(in the rows, 128 means zero)
One turn moves each row of this set onto another row. After a few examples, where does it send each row asked below?
misik: [147, 120, 130, 105, 155, 145, 115, 131,  94, 117, 174, 119]
Bodog: [102, 109, 156, 137, 139, 125, 139, 111, 163, 144,  93, 110]
soka: [102, 118, 152, 146, 152, 134, 127, 114, 165, 147, 102, 104]
buvo: [154, 127, 111, 120, 157, 120, 126, 156, 110,  80, 156, 139]
veveb: [139, 110, 128, 113, 151, 153, 114, 132, 109, 111, 182, 117]
Labun: [129, 136,  84, 145, 119, 117, 120, 133, 121,  90,  90, 146]
daz: [104, 108, 156, 115, 150, 141, 128,  93, 103, 141, 154, 109]
tukuz: [ 93, 117, 152, 139, 144, 128, 136,  91, 155, 143, 104, 110]
pup: [110, 103, 159, 122, 137, 148, 126,  91, 116, 141, 156, 103]
fifot: [147, 130, 100, 110, 154, 130, 125, 159, 127,  84, 157, 144]
Zusu: [134, 121, 129, 100, 148, 158, 117, 131, 103, 110, 175, 129]
vado: [119, 145, 121, 150, 105, 119, 108, 122, 148, 128,  78, 130]
zik: [108, 146, 117, 143, 128, 115, 114, 123, 162, 131,  79, 134]
Somus: [141, 125,  91, 119, 148, 138, 130, 146, 116,  73, 142, 147]
laleb: [148, 112, 142, 109, 144, 143, 119, 133, 100, 120, 176, 106]
bel: [116,  94, 164, 122, 137, 133, 139,  97, 116, 141, 144,  96]
Lazan: [152, 145, 116, 166, 103, 114, 164, 125, 136, 140, 117, 131]
Fide: [136, 114, 136, 106, 135, 141, 109, 128,  96, 124, 180, 122]
fip: [131, 110, 143, 145, 127, 122, 148, 134, 109, 152, 171, 163]
luv: [149, 133, 100, 118, 158, 126, 125, 148, 111,  79, 145, 152]
peduf: [114, 133, 123, 144, 119, 127, 114, 124, 155, 132,  69, 135]
zekeb: [131, 136,  92, 140, 123, 102, 135, 131, 126,  77, 103, 151]
diton: [147, 121, 116, 124, 120, 130, 154, 157, 135, 140, 164, 165]
riz: [104,  92, 158, 131, 150, 127, 138,  93, 112, 137, 150, 105]
vekar: [118,  97, 153, 119, 149, 139, 133,  95, 105, 144, 149,  97]
poba: [133, 140,  97, 141, 124, 111, 121, 132, 123,  87,  91, 163]
Bana: [144, 144, 145, 178, 132, 127, 147, 134, 146, 161, 127, 122]
dalik: [118, 139, 128, 142, 114, 113, 112, 135, 154, 125,  73, 144]
sig: [130, 144,  86, 140, 121, 103, 111, 138, 125,  95, 102, 153]
bik: [ 91, 116, 147, 138, 159, 128, 131, 101, 145, 150, 103, 103]
roto: [109, 139, 115, 149, 129, 125, 109, 126, 150, 138,  73, 121]
buraz: [102, 105, 150, 137, 149, 136, 135, 103, 152, 151,  98, 102]
nofe: [127, 117, 156, 173, 155, 121, 157, 129, 129, 153, 152, 140]
kupom: [143, 121,  89, 126, 150, 123, 123, 146, 109,  78, 153, 143]
mekik: [151, 130, 101, 140, 117, 116, 178, 143, 146, 122, 135, 149]
mobez: [138, 138, 103, 139, 125,  98, 121, 143, 117,  83, 103, 160]

kupom goes to veveb
soka goes to vado
Now find these:
luv goes to misik
Labun goes to Somus
Bodog goes to dalik
fip goes to nofe

One turn moves each row of this set onto another row. After a few examples, where does it send each row asked below?
kavu: [108, 119, 129, 154, 132, 103, 157,  92, 130, 125, 155, 157, 131, 121,  63,
 138, 110, 125, 109, 123, 153, 167]
pelan: [120, 152, 126, 101, 107, 144, 125, 131,  82, 149, 132, 143, 103, 120, 171,
  97, 143, 124, 146, 115,  83, 132]
vigi: [138, 138, 132, 121, 107, 127, 137,  96,  96, 109, 121, 167, 121, 132, 184,
  92, 136, 110, 129, 131,  89, 130]
vabu: [132, 134, 119, 138, 122, 119, 158, 124, 125, 138, 133,  95, 158,  91,  92,
 145,  95, 155, 134, 184, 118, 148]
guli: [119, 152, 126, 113, 108, 155, 114,  94,  80, 149, 127, 140,  87, 125, 169,
 111, 135, 127, 131, 123,  77, 138]
bal: [102, 123, 133, 136, 119, 108, 161, 101, 101, 129, 143, 127, 126, 127,  55,
 144,  98, 123, 118, 120, 154, 178]
Modu: [136, 130, 122, 149, 127, 114, 158, 109, 137, 123, 136, 113, 164,  95, 102,
 139, 100, 151, 127, 189, 120, 144]
Zonon: [107, 161, 148, 153,  89, 145, 138, 101, 166, 153, 155, 143, 159, 120, 104,
  98, 134, 132, 137, 107, 165, 163]
vam: [131, 147, 134, 103,  97, 135, 137, 114,  69, 119, 114, 141, 110, 135, 177,
  97, 130, 109, 144, 130,  89, 142]
Remo: [129, 147, 124, 128, 115, 143, 116,  76,  99, 132, 130, 163, 101, 127, 176,
 104, 142, 124, 120, 128,  80, 130]
puzes: [134, 134, 122, 136, 122, 118, 159, 120, 123, 131, 130,  96, 157,  96,  94,
 144,  94, 151, 132, 188, 122, 151]
sur: [108, 125, 134, 142, 120, 106, 165,  95, 103, 118, 139, 134, 130, 128,  60,
 144,  96, 116, 117, 129, 157, 176]
Romu: [134, 147, 129, 128, 112, 144, 120,  72,  92, 122, 121, 158, 100, 135, 180,
 105, 135, 120, 118, 136,  81, 132]
tatu: [121, 152, 131, 109, 102, 153, 120,  88,  73, 142, 118, 138,  89, 130, 171,
 113, 134, 122, 130, 131,  79, 137]
sipa: [100, 126, 131, 139, 126, 109, 155, 112, 108, 139, 147, 129, 123, 120,  52,
 144, 103, 127, 119, 119, 151, 174]
Pigo: [110, 121, 134, 148, 126, 102, 163,  86, 112, 114, 138, 142, 134, 128,  64,
 138,  96, 119, 111, 128, 157, 175]
ger: [115, 163, 160, 133,  67, 145, 153,  92, 128, 130, 122, 118, 163, 142, 107,
 104, 115, 119, 141, 123, 173, 181]
Lefom: [119, 157, 156, 155,  79, 139, 150,  79, 155, 125, 136, 146, 170, 135, 117,
  96, 123, 123, 132, 123, 171, 165]
Dolif: [129, 143, 122, 124, 119, 134, 124, 115, 105, 136, 140, 171, 111, 115, 180,
  94, 150, 122, 136, 118,  85, 123]
Varig: [104, 166, 158, 130,  70, 150, 150, 106, 126, 147, 130, 110, 157, 136,  99,
 107, 116, 123, 149, 113, 169, 177]
gimo: [130, 133, 115, 141, 129, 120, 156, 124, 134, 141, 140, 102, 155,  89,  92,
 141, 100, 158, 134, 183, 119, 147]
Gok: [107, 122, 126, 151, 131, 106, 155, 102, 127, 135, 158, 148, 127, 112,  58,
 140, 109, 129, 112, 114, 154, 169]
femuk: [102, 166, 153, 133,  78, 151, 144, 112, 135, 158, 144, 116, 153, 128, 100,
 106, 123, 130, 151, 107, 168, 174]
mip: [128, 148, 130, 113, 101, 146, 124,  82,  72, 130, 115, 141,  92, 136, 174,
 110, 129, 122, 131, 134,  82, 139]
rigo: [112, 118, 132, 155, 127, 101, 161,  87, 124, 118, 145, 151, 134, 125,  63,
 139, 105, 121, 105, 126, 156, 167]
rodav: [141, 130, 122, 143, 124, 113, 161, 108, 133, 122, 130, 108, 164,  96,  96,
 144,  94, 149, 127, 191, 119, 147]
lup: [136, 130, 122, 141, 121, 116, 164, 113, 124, 125, 127, 101, 159, 100,  97,
 142,  93, 148, 127, 190, 123, 148]
kar: [114, 155, 151, 157,  85, 136, 144,  86, 166, 136, 147, 153, 165, 127, 113,
  97, 130, 129, 134, 112, 167, 162]
Zeg: [135, 131, 116, 149, 130, 114, 157, 113, 142, 129, 138, 113, 165,  89,  98,
 141, 103, 154, 126, 187, 119, 143]
zazoz: [120, 152, 125, 118, 113, 153, 111,  94,  90, 152, 132, 150,  91, 121, 171,
 110, 144, 133, 127, 120,  78, 133]
Pupul: [100, 167, 148, 140,  85, 150, 138, 112, 153, 164, 154, 129, 157, 121, 101,
 102, 130, 134, 144, 102, 166, 168]
lemin: [133, 148, 132, 123, 106, 145, 126,  73,  79, 124, 116, 149,  99, 137, 179,
 109, 131, 120, 125, 134,  81, 136]
vupo: [132, 132, 117, 148, 132, 119, 155, 119, 141, 139, 141, 109, 160,  89,  94,
 144, 103, 156, 129, 183, 119, 143]
tun: [117, 160, 160, 144,  72, 139, 153,  77, 141, 122, 128, 130, 172, 142, 113,
 100, 115, 117, 136, 124, 174, 172]
Fim: [135, 143, 133, 110,  97, 130, 138, 103,  77, 110, 110, 157, 117, 138, 183,
  94, 134, 107, 138, 133,  90, 135]
mafit: [126, 149, 121, 128, 115, 149, 115,  87,  97, 144, 133, 160,  95, 121, 175,
 107, 144, 130, 123, 122,  77, 129]
kosin: [133, 139, 125, 127, 112, 130, 130, 102, 108, 122, 129, 176, 117, 126, 184,
  91, 145, 118, 129, 122,  88, 125]
rafof: [123, 150, 130, 102,  99, 142, 135, 127,  71, 139, 118, 137, 106, 126, 172,
  99, 137, 116, 145, 121,  90, 137]
nikig: [103, 122, 128, 142, 130, 112, 152, 107, 119, 141, 154, 138, 126, 114,  54,
 142, 109, 129, 118, 117, 153, 171]
Kivuv: [122, 148, 123, 111, 116, 141, 119, 129,  99, 150, 140, 157, 105, 117, 171,
  94, 148, 126, 142, 115,  85, 128]

Zeg goes to vupo
rigo goes to kavu
Now find these:
femuk goes to Varig
zazoz goes to guli
pelan goes to rafof

One turn moves each row of this set onto another row. After a few examples, where does it send each row asked below?
didis: [160,  95, 166,  80,  78, 131, 138, 138,  84, 122,  89,  68, 115, 151, 106,
 118, 157]
bulan: [181,  70, 130,  86, 133,  97, 149,  88,  76, 136, 121,  32,  83,  94, 124,
 121, 118]
lin: [209,  78, 131, 126, 111, 205, 166,  95,  94, 128, 108,  53,  97, 136, 133,
 119,  94]
bag: [152,  61, 142, 127,  90, 179, 156, 129,  91, 119,  90,  51,  97, 117,  90,
 107, 102]
laruf: [172,  59, 176,  85, 120, 151, 171, 115, 110, 127, 120, 103,  80, 129, 114,
 130, 172]
veg: [147,  84, 144, 135, 131, 202, 164, 125,  90, 114, 108,  51,  64, 160, 124,
 133, 168]
fet: [217, 105, 139, 120, 153, 176, 147, 107, 112,  82, 121,  23,  78, 124, 118,
 158, 122]
vif: [177,  71, 151, 136, 116, 124, 119, 129, 104, 106, 104,   0,  80, 158, 166,
 137, 131]
rame: [167,  67, 143, 117, 139, 164, 148, 119, 121, 137, 111,  49,  53, 154, 117,
 148, 191]
Nar: [184,  69, 149,  89,  78, 148, 143, 138,  80, 103, 146,  27,  83, 163, 139,
 111, 170]
dis: [188,  97, 120, 105, 106, 124, 102,  87,  94, 118, 101,  34,  82,  96, 134,
 162, 131]
nubir: [196, 103,  94, 121, 123, 153, 153, 132, 122,  92, 120,  93, 101, 113, 129,
 135, 122]
dibi: [163, 109, 166,  93, 122, 168, 166, 140,  79, 117, 136,  59, 139, 135, 153,
 123, 152]
netot: [156,  95, 120, 114,  68, 154, 175, 126, 103,  91, 105,  50,  89,  94, 105,
 100, 148]
galid: [184,  98, 148,  89, 131, 143, 145,  85, 110, 123,  82,  72,  63, 159, 169,
 151, 163]
Zum: [193,  84, 162,  75, 122, 156, 182, 106,  85,  63, 153,  41,  91, 109, 141,
 126, 136]
Zuzap: [164,  68, 225, 107, 125, 149, 159,  99,  99, 125, 113,  44,  83, 153, 128,
 127, 137]
tuvi: [168,  74, 109, 132, 124, 111, 151, 117,  61, 129,  94,  12,  84, 162, 138,
 131, 129]
Tipe: [169,  35, 186, 110, 144, 128, 164, 103, 101, 137, 116,  45,  57, 121, 133,
 131, 152]
lukod: [208,  89, 151, 121, 145, 132, 175, 103,  52, 131, 112,  32,  96, 137, 165,
 111, 128]
pebi: [190, 107, 143, 112, 101, 165, 162,  95, 140, 131, 116,   5,  98, 177, 136,
 120, 143]
sika: [144, 104, 125, 123, 126, 138, 161,  78, 119,  98, 140,  58, 121, 149, 163,
 142, 124]
gir: [168,  51, 161, 144, 149, 170, 161, 115, 125, 127,  93,  78,  69, 119, 106,
 141, 134]
Kof: [168,  91, 119, 102, 104, 141, 151, 108, 108, 108, 113,  37,  92,  56, 123,
 130, 118]
Ruru: [194,  82, 143, 116, 108, 175, 159, 144, 108, 106, 163,  48,  97, 125,  84,
 112, 130]
vetip: [200, 113, 153,  84, 115, 139, 148,  99, 104,  58, 108,  68,  99, 154, 154,
 155, 148]
dut: [166,  97, 139,  94, 120, 161, 160, 164,  98, 143, 119,  34, 125, 121,  92,
 130, 127]
fafa: [185,  94, 167, 112,  77, 104, 111,  90,  75, 111, 107,  38,  93, 139, 110,
 142, 146]
Bup: [186, 105, 129, 106, 118, 121, 118, 110, 112, 147,  91,  14,  84, 155,  97,
 142, 150]
bigig: [163,  76, 150,  79, 120, 169, 199,  84, 110, 108, 138,  87,  73, 121, 133,
 113, 146]
beli: [174,  92, 152, 129, 183, 157, 164,  98, 118, 129, 114,  49,  77, 106, 126,
 146, 121]
Fazo: [172,  95, 130, 119, 111, 183, 161, 117, 107,  52, 111,  21,  73, 155, 147,
 139, 152]
sel: [170,  98, 155, 143,  74, 140, 143, 128,  77,  99,  98,  33,  90, 140,  86,
 110, 154]
Vad: [148,  53, 136, 110, 129, 138, 163,  94, 119, 113,  94,  89,  61, 136, 158,
 144, 169]
bez: [203,  73, 151, 110, 117, 104, 147, 102, 119,  96, 100,  64,  96, 113, 165,
 127,  91]
vume: [202,  80, 198, 124, 125, 155, 162, 118,  86,  67, 105,  27,  91, 139, 131,
 130, 110]
Zado: [181,  81,  95,  88,  91, 169, 147, 119,  99, 129,  91,  82, 108, 132, 125,
 144, 103]
ris: [150,  63, 137, 113, 113, 107, 149,  89,  96, 117, 116,  57, 117, 136, 130,
 146,  79]
loz: [125,  75,  82, 106, 103, 143, 156,  98, 103, 103, 113,  59,  89, 111, 133,
 129, 130]
doguz: [177,  85, 133,  71,  83, 119, 179, 118, 106, 134, 122,  14,  97, 165, 113,
 105, 149]

dis goes to fafa
vume goes to Fazo
Now find these:
Nar goes to Ruru
lin goes to sika
ris goes to tuvi
beli goes to galid
Tipe goes to rame
loz goes to bulan

